Named moves come first, each a turn or a mirror and shown by rows before and after it. Which of them, in which order, take the first row of each pair that follows to the second? Write the first one first, as in the answered first pair.
move q_422:
| -16 | -12 |   5 | -13 |   4 | -11 |   4 |   6 |  17 | -17 |  14 |  11 |  -3 | -> |   0 | -12 |   2 |  -6 |   5 |  -5 |  11 |  -3 |  20 | -24 |  14 |   4 | -12 |
|  -1 |   2 |  -9 |  -2 |  -3 | -14 |   9 |  10 | -10 | -27 |   6 |   2 |  -6 | -> |  -4 |   1 |  -9 |  -4 |  -3 | -15 |   7 |  12 | -10 | -27 |   5 |   3 |  -3 |
| -10 |   6 |  -6 | -10 |   6 |  -3 | -12 |  14 | -12 |  19 | -12 |  13 |   8 | -> |  27 |   5 | -10 |   9 |   7 |  11 |   1 |  -9 |  -4 |   1 | -13 |  -3 | -12 |
move q_61:
|  -1 |  -3 |   6 |  -2 |   6 |  15 |  -3 | -18 |  -9 |  21 | -13 |   3 |  -4 | -> |  13 |  -7 |   6 |  -1 |   5 |   2 |   7 |  -8 |   8 | -19 |   7 |   2 | -22 |
|  -3 |   6 | -13 |   9 |   8 | -12 |  -6 |  15 | -18 | -10 |  -5 |  -4 |   2 | -> |   2 |   3 | -10 |   9 |   9 |   5 |  -4 |  -2 | -21 |  10 | -16 |  -5 |   0 |
|  -2 |   1 |  -1 | -10 |   0 |  -8 |  -2 |  -4 |  -3 |  -8 |   6 |   3 |   4 | -> |  -2 |   0 |   1 | -11 |  -1 |  -1 |  -2 |  -9 |  -7 |   4 |   2 |   2 |   6 |
|   0 |   8 |  -3 |  -2 |   0 |   4 |  -6 |   3 | -10 |   8 |  -8 |   5 |   4 | -> | 14 |  3 | -2 | -2 |  2 | 10 |  0 | -3 | -2 | -1 | -5 |  3 | -8 |
move q_687:
| -11 |  -5 |   6 |  -5 |   0 |   3 |  -1 |  -2 |  -6 |   9 |  -4 |   4 |   5 | -> |   3 |   5 |  -5 |   6 |   0 |   0 |  -6 |   4 | -12 |  -1 |  -8 |   0 |   3 |
| -15 |  -2 |  -1 |   1 |  -1 |  -8 |   6 |   4 |  -1 |  -6 |  11 |  -5 |   7 | -> |  -6 |   0 |  -2 |   6 |   0 |   7 |   5 | -11 |  -7 |   9 |   0 | -11 |   7 |
|  -9 | -14 |   6 | -15 |   9 |  -2 |  14 |  19 |  25 | -11 |  18 |  12 | -11 | -> |  17 |  -5 |  -2 |   3 |  12 |  32 |  10 | -12 |   7 |  19 | -13 |  -4 | -13 |
move q_667:
|   0 |   3 | -12 |  11 |  -9 |  -6 |  -7 |  10 |  -1 |   4 |  -6 |   1 |   4 | -> |  -3 | -13 |   0 |  -5 |  -6 |   0 |   2 |   5 |  14 |   4 |   2 |  11 |  -7 |
|   2 |  -1 |   5 |  -8 |  -4 | -13 |  -1 |   8 |  13 |  -2 |  11 |  -5 |   3 | -> |   2 |   6 |  -2 |  -2 |  -5 | -15 |  -7 |  12 |   6 |  -1 |   6 |  -6 |   8 |
| -18 |  -3 |   8 | -16 |   3 |  -8 |  -1 |   8 |   7 |   9 |  13 |  12 |   5 | -> | -11 |   8 |   3 |  10 |  -4 | -15 |   4 |  -6 |   7 |  -4 |  16 | -10 |  15 |
|  16 |  -2 |  -1 |   3 |   4 |  14 |   6 | -10 |   7 |  -2 |  -4 |   0 |  -9 | -> |  17 |   6 |  -9 |   6 |   3 |  11 |  -2 |  -1 |  -4 |   2 | -13 |   0 |  -6 |
move q_617:
|  14 |   4 |  -6 |  10 |   0 |   8 |  -1 | -11 |  -6 |   2 |  -7 |  -5 |  -3 | -> |  12 |   3 |  -4 |  11 |  -2 |   7 |  -1 | -14 |  -5 |   3 |  -5 |  -7 |   2 |
| -13 |  -7 |  14 |  -8 |  -2 |   9 |   5 |  -8 |  -1 |   8 |   3 |  12 |   2 | -> | -18 |  -3 |  13 |  -8 |  -4 |   5 |   3 |  -4 |  -4 |   6 |   3 |  11 |   9 |
| -20 |   5 |   7 |  -8 |   2 | -13 |   3 |  12 |   7 |  -6 |  13 |   9 |   5 | -> | -14 |   5 |   2 | -10 |   4 | -12 |   1 |  18 |   6 |  -9 |  11 |  13 |  -2 |
|  -7 |   5 |  -1 | -12 |  -3 |  11 |  -2 |   5 |   1 |  12 |  -2 |  11 |  -8 | -> |  -7 |   5 |   0 | -13 |  -3 |  11 |   0 |   0 |   3 |  14 |  -2 |  11 |  -9 |
Then:
Each pair is two moves apart.
|   2 |   4 |  -4 |  -1 |   0 |  -6 | -14 |  18 | -15 |   3 |  -7 |   8 |  -1 | -> |  -1 |  -4 |   3 | -12 |   2 |  -7 |  -8 |  20 |  -4 |  -5 |   2 |  13 |  -7 |  q_61, q_687
|   8 |  -5 |   2 |  13 |   1 |   6 |   6 | -13 |   3 | -13 |   3 | -10 |  -1 | -> | -13 |  -5 |  10 |   8 |  -2 |   3 |   3 | -12 |  -1 |   0 |   3 |  -7 |  15 |  q_61, q_687
|  11 |   6 |  -9 |  13 |   4 |  12 |   8 | -13 |   6 |   0 |  -2 |  -6 |  -3 | -> |   8 |  -2 |  -3 |   4 |   8 |  15 |  11 | -14 |  11 |   1 |   0 |   0 |  -8 |  q_667, q_667
| -16 |  -8 |   2 |   7 | -16 |   0 |   4 | -12 |  -4 |  15 |  -2 |  -4 |  30 | -> |  -7 |   2 | -16 |   0 | -10 |  -7 | -13 |  22 | -18 |   3 |  -8 |   8 |  19 |  q_617, q_617
|  25 |   4 |  -9 |   5 |   1 |  16 |   6 |   4 |  -7 |  -3 | -17 |   0 |   2 | -> |  11 |  -2 |  -5 |  -7 |   1 |  -3 |   9 |  22 |   5 | -23 |   1 |  10 |   2 |  q_667, q_61
| -24 |  -3 |   5 | -11 |   0 |  -7 |   3 |  -1 |   5 |   2 |   6 |   5 |   8 | -> | -18 |   2 |   3 |   1 |  -2 | -13 |   6 |  -4 |   6 | -10 |  11 |  -6 |  10 |  q_617, q_667
|  -6 |  -7 |   6 | -18 |   4 |   0 |  -2 |  10 |   5 |   4 |   5 |  14 |  -8 | -> |  -3 |  -2 |   9 |   7 |  -6 |  -4 |   9 | -14 |   9 |  -3 |  11 | -11 |   7 |  q_667, q_687
| -16 |  17 |  -1 | -13 |   2 |   3 |  -2 |   9 |   1 |   1 |  -6 |  -6 |   7 | -> |  -8 |  11 |   2 | -13 |   2 |   3 |   9 |   3 |  14 | -13 |   4 |  -9 |  -2 |  q_422, q_687
|  11 |  14 |  -8 |   4 |   4 |  11 |  -9 |   1 | -21 |  17 | -22 |  -1 |  -3 | -> |  -8 |   4 |   2 | -14 |   4 |  11 |  -6 |   4 | -13 |  28 | -16 |  11 |  -1 |  q_687, q_61
| -25 |  -6 |   5 |   2 |  -2 |  -3 | -12 |  -5 |   8 |  16 |  -6 |  -7 |  15 | -> |  -8 | -10 |   4 |   4 |   0 |  -9 |  -2 |  -2 |  26 | -18 |   9 |  -9 |  -5 |  q_61, q_61
|   1 |   6 |  -8 |   8 |   5 |  -1 |  -9 |  13 | -11 |  -6 |  -7 |  -2 |  -1 | -> | -13 |  -1 |   7 |   8 |  -3 |  -5 |   5 |  -5 |   2 |  -6 |   6 | -11 |  10 |  q_687, q_667
|   5 |   0 | -16 |  14 |  21 |  11 |   1 | -14 |  -1 |  -8 |  -1 | -17 |   3 | -> | -21 | -12 |  -2 |  -1 |  17 |   1 |   6 | -13 |   8 |  -5 |  13 |  -9 |  13 |  q_61, q_687
| -12 |   2 |  -5 |  -3 |  -2 | -15 |  -5 |  11 |   0 |  -1 |   6 |   1 |   5 | -> | -14 |  -4 |   2 |  -5 |  -2 |  -1 |  -1 |  -4 |   0 |  17 |   0 |   1 |   8 |  q_667, q_61
|  13 |  -9 |   0 | -13 |   8 |  10 |   6 |   2 |  10 |  -8 |   5 |  13 | -23 | -> |  -6 |   0 |  -6 | -11 |   3 | -12 |  -5 |  24 |   3 | -18 |  11 |  14 |  -7 |  q_687, q_61
|   4 |   5 | -11 |   8 |   2 |  -7 | -10 |  14 |  -5 |  -3 |  -3 | -11 |   3 | -> | -15 |  -7 |   3 |  -8 |   2 |  -7 |  -6 |  13 |   2 |   7 |   3 |   0 |   7 |  q_687, q_617
|  26 |   2 | -13 |   3 |  13 |   3 | -12 |   4 |  -2 |  -9 |  -2 |   7 | -21 | -> |  28 |   4 | -13 |   8 |  11 |   2 | -10 |   0 |  -2 | -12 |   0 |   2 | -19 |  q_667, q_667
| -27 |  -7 |  15 | -13 |  -6 |  -7 |   2 |  -3 |   7 |  11 |   5 |   5 |   6 | -> |  21 |  11 | -13 |  14 |   0 |   4 |  -5 |  -3 |  -7 |  -8 | -12 | -10 | -15 |  q_61, q_687
|   7 |  -7 |  13 |  -7 |   4 |  23 |  -2 |  -6 |  -1 |   9 | -13 |   5 | -13 | -> |   5 |   1 |  15 |  15 |  -6 |  12 |   5 | -20 |   2 |  -2 |  -7 | -16 |   2 |  q_422, q_667
|  1 | -3 |  4 |  8 | -9 | -5 |  6 | -4 | -7 | -4 |  7 | -3 | -1 | -> |  10 |  -3 |   0 |   6 |  -5 |   1 |   3 |   0 | -11 |  -2 |   1 |   1 |  -9 |  q_667, q_422
| -4 | -5 |  4 | 10 |  5 |  6 |  3 |  1 |  0 | 14 |  6 | -1 | -1 | -> | -1 | -6 |  3 |  6 |  6 |  2 |  1 | 12 |  1 |  5 |  8 |  4 | -9 |  q_687, q_667
|  14 |  -5 |  -2 | -12 |   9 |  12 |  -7 |   9 |  -5 |   4 | -11 |  10 | -17 | -> |   4 |  -8 |   3 | -10 |   4 |  -7 |  -1 |  14 |   8 | -20 |  10 |   6 | -15 |  q_617, q_61
|  -9 |  -9 |  13 |   2 |  -5 |  -7 |  11 | -12 |  15 |  -3 |  13 |  -3 |   5 | -> | -15 | -11 |  13 | -14 |   0 |  -3 |   5 |  -1 |  11 |   6 |   9 |  11 |   0 |  q_667, q_667
| 10 | 10 | -3 | 13 |  6 |  2 | -7 | 11 | -6 | -3 | -8 | -5 | -5 | -> | -5 | -4 | 12 | -5 |  5 | -5 |  1 | 13 | 11 | -6 |  8 |  5 | -7 |  q_617, q_687
|  -8 |  -8 |  14 |   2 |  -4 |  -7 |  16 | -14 |  19 | -16 |  22 |  -7 |   0 | -> | -15 | -15 |  16 | -22 |   5 |  -2 |   8 |   1 |  14 |  -2 |  16 |  13 |  -9 |  q_667, q_667
|   7 |   2 | -10 |  -2 |   1 | -17 |  -8 |  13 |   4 | -10 |  -6 |  11 | -14 | -> |  -6 |  -3 |  -1 |  -8 |  -2 | -21 |  -3 |  10 |  11 |  -9 |   3 |  12 |  -8 |  q_667, q_422
|   9 |   5 |  -5 |  -7 |   1 |   3 |   0 |   5 |   3 |  -6 |  -1 |   3 | -14 | -> |  -6 |   2 |   1 | -15 |  -1 |  -3 |   0 |   9 |   5 |  -3 |   4 |   7 |  -6 |  q_687, q_61
|   8 |   9 | -10 |   5 |   2 |   1 | -10 |   9 | -10 |  -3 |  -7 |  -2 |   4 | -> |  13 |   6 | -11 |   3 |   3 |   2 |  -7 |  11 |  -7 |  -9 |  -5 |   0 |  -3 |  q_617, q_61
| -2 |  2 | -8 | -5 |  4 | -4 | -4 |  7 | -2 | -8 |  2 |  9 | -2 | -> |  -1 |  -4 |   1 |  -2 |   1 |   4 |   8 | -14 |   8 |  -5 |   6 |   2 |  -1 |  q_61, q_667
| -12 |  -4 |   7 |  -7 |   3 |  -2 |   5 |  -1 |   9 |   4 |   9 |   7 |   0 | -> | 10 |  9 | -7 |  9 |  4 |  7 | -3 | -4 | -5 |  3 | -5 | -1 | -4 |  q_61, q_687
| -10 |  -5 |   5 |  -4 |  -6 | -11 |   3 |   9 |   4 |  -4 |   9 |  -1 |   5 | -> |  -5 |  -2 |   0 |   1 |  -6 | -13 |   2 |  11 |   3 | -10 |   8 |  -3 |   5 |  q_617, q_667
|  29 | -14 |   1 |   5 |   7 |  20 |  12 |  -5 |   3 | -12 |   0 |   2 | -32 | -> |  20 | -21 |  10 |  -3 |   6 |  24 |  17 | -11 |   9 |  -3 |   1 |   4 | -29 |  q_687, q_687
|   5 |  -7 |  -9 |  12 |   1 |  -7 |   4 |   5 |   3 | -11 |   2 |  -6 | -16 | -> |   9 |  -6 |  -6 |  15 |   1 |   3 |   4 |  -6 |   0 |  -1 |  -5 |  -8 | -15 |  q_687, q_687
|  19 |   1 |   0 |  11 |   0 |   1 |  12 |  -5 |  16 | -21 |   2 | -11 |  -6 | -> |   5 |  -4 |  10 |   6 |  -4 |  -1 |  17 | -13 |  21 | -14 |   6 | -11 |   3 |  q_617, q_687
|   7 |   4 |   6 | -16 |   3 |  -6 |   2 |  13 |  -2 | -17 |  -2 |  -1 | -12 | -> |  18 |   8 |   1 |  -7 |   4 |   1 |   1 |   5 |  -9 | -10 | -11 |  -6 | -13 |  q_687, q_687
| -10 |  -7 |   4 |  -3 | -12 | -21 |   5 | -11 |   5 | -18 |  15 |   1 |   6 | -> |  -5 |  -3 |  -5 |  -7 |  -8 | -23 |  -3 |   5 |   0 | -23 |  11 |   8 |   0 |  q_617, q_617
|   2 | -17 |   9 | -23 |   8 |  20 |   0 |  -3 |   4 |  20 |  -3 |  15 | -16 | -> |   2 |   0 |  -6 | -12 |   7 |  14 | -16 |  10 | -19 |  26 | -18 |  12 |  -6 |  q_667, q_667
|  -4 | -14 |   9 | -16 |   1 |  -4 |   5 |   6 |  12 | -10 |  17 |  11 |  -9 | -> | -22 | -11 |  11 | -16 |  -2 |  -6 |  -1 |   5 |   2 |   8 |  10 |  11 |   9 |  q_617, q_61
|  -1 |   6 | -11 |   8 |   0 |  -5 |   7 |  14 |  -6 |  -6 |   2 |   0 |   7 | -> | -10 |  -9 |   3 |  -8 |   2 |   4 |  15 |   3 |   2 |   8 |   5 |   8 |   4 |  q_617, q_687
|  21 | -15 |  -2 | -18 |   1 |   2 |   9 |  11 |   7 |  -8 |  13 |  17 | -25 | -> |  13 | -18 |  12 | -10 |  -5 |  15 |  18 | -22 |   9 |  19 |   9 |   3 | -11 |  q_687, q_617
|  -8 |  16 |  -6 |   1 |  -2 | -25 | -13 |   9 |  -2 |  -4 |  -1 |  -9 |  26 | -> |   6 |  13 |  -3 |   2 |   1 |   3 | -12 | -15 |  -7 |  24 | -20 | -12 |  20 |  q_61, q_617
| -13 |   6 |  -2 |  15 |  13 | -17 |   8 |  -2 |  -2 |  -9 |   8 | -16 |  16 | -> | -14 |  -5 |  -2 | -15 |  25 |  -6 |  -2 |  18 |  -5 |   4 |   0 |  12 |  -2 |  q_667, q_617
|  13 |   3 |  -4 |   7 |   1 |  -7 |   4 |  -2 |   2 | -16 |   8 |  -5 |  -6 | -> |   6 |   5 |  -1 |   5 |   2 |   6 |  -3 | -10 | -10 |  14 |  -6 |  -4 |   5 |  q_61, q_61
| -15 |  -4 |   3 |  -9 |  -3 | -16 |  -6 |   3 |   7 |   9 |   8 |  10 |  12 | -> |  -6 |  -3 |   4 |   3 |  -7 | -19 |   1 |  -6 |  14 |  -7 |  17 |   1 |  11 |  q_617, q_667
| -15 |  -8 |  11 | -13 |  -3 |   1 |   1 |   1 |  14 |  15 |   5 |   9 |  -4 | -> |  -8 | -10 |  12 | -11 |   0 |   7 |   3 |  -5 |  16 |  15 |   3 |   8 |  -9 |  q_617, q_61
|   3 |   4 |  -4 |  -4 |   8 |   4 |  -3 |  21 | -11 |   3 |  -7 |  12 |  -7 | -> |  2 |  0 |  9 | 12 | -1 |  1 | 18 | -9 |  7 | -9 |  9 | -9 |  2 |  q_687, q_667
|  20 |  16 |  -8 |  16 |  -2 |   8 | -16 |   1 | -24 |  -5 | -15 |   3 |   2 | -> |  19 |  -8 |   7 | -13 |   5 |  17 |  -4 |   3 |  -2 | -10 |  -1 |  22 | -22 |  q_61, q_667
|  15 |  -3 |   6 |  -8 |  -5 |   7 |   3 |   1 |   4 | -13 |   3 |   8 |  -9 | -> |  -6 |  -5 |  13 | -15 |  -7 |   1 |   2 |   2 |   3 |   0 |   6 |  12 |   6 |  q_617, q_422
| -7 |  1 | -7 |  9 |  3 | -6 | -3 |  6 | -9 | -4 |  2 |  1 |  9 | -> |  -2 | -10 |  -1 |  -2 |   8 |   1 |   4 |   2 |   3 |  -8 |   7 |   7 |  -6 |  q_617, q_667
|  22 |  -3 |  -7 |   1 |   6 |  11 |   5 |   5 |   4 | -14 |  -2 |   0 | -23 | -> |   3 |  11 | -15 |   7 |   1 |  -8 | -10 |  25 | -11 | -12 |  -3 |   0 |  -2 |  q_667, q_61
| -11 |  -5 | -11 |  16 | -10 | -15 |   9 | -11 |  -2 | -16 |  13 | -13 |  -4 | -> |  -8 | -10 | -17 | -10 |   3 |  -1 |  -7 |  12 | -13 |   2 |  -4 |  14 | -23 |  q_667, q_617
| -13 |  -2 |   4 |  -2 |  -4 | -15 |   0 |  11 |   2 | -10 |  10 |  -1 |   9 | -> |  -5 |  -3 |   1 |  -4 |  -3 | -13 |   1 |  13 |   4 | -17 |  11 |   0 |   1 |  q_617, q_667
| -5 | -4 |  5 | -4 |  2 |  4 |  3 | -8 |  7 |  0 |  3 |  1 | -1 | -> |  5 |  1 | -3 | -3 |  5 |  7 | -4 |  0 | -1 | -1 | -3 |  4 | -9 |  q_687, q_667
|  -3 |  13 |  -4 |  15 |   2 | -10 |  -3 |  -1 | -12 |   0 |  -3 | -17 |  21 | -> |  -8 |  -8 |   8 | -22 |  14 |   5 |  -2 |  10 |  -3 |  15 |  -1 |  13 |  -1 |  q_422, q_667
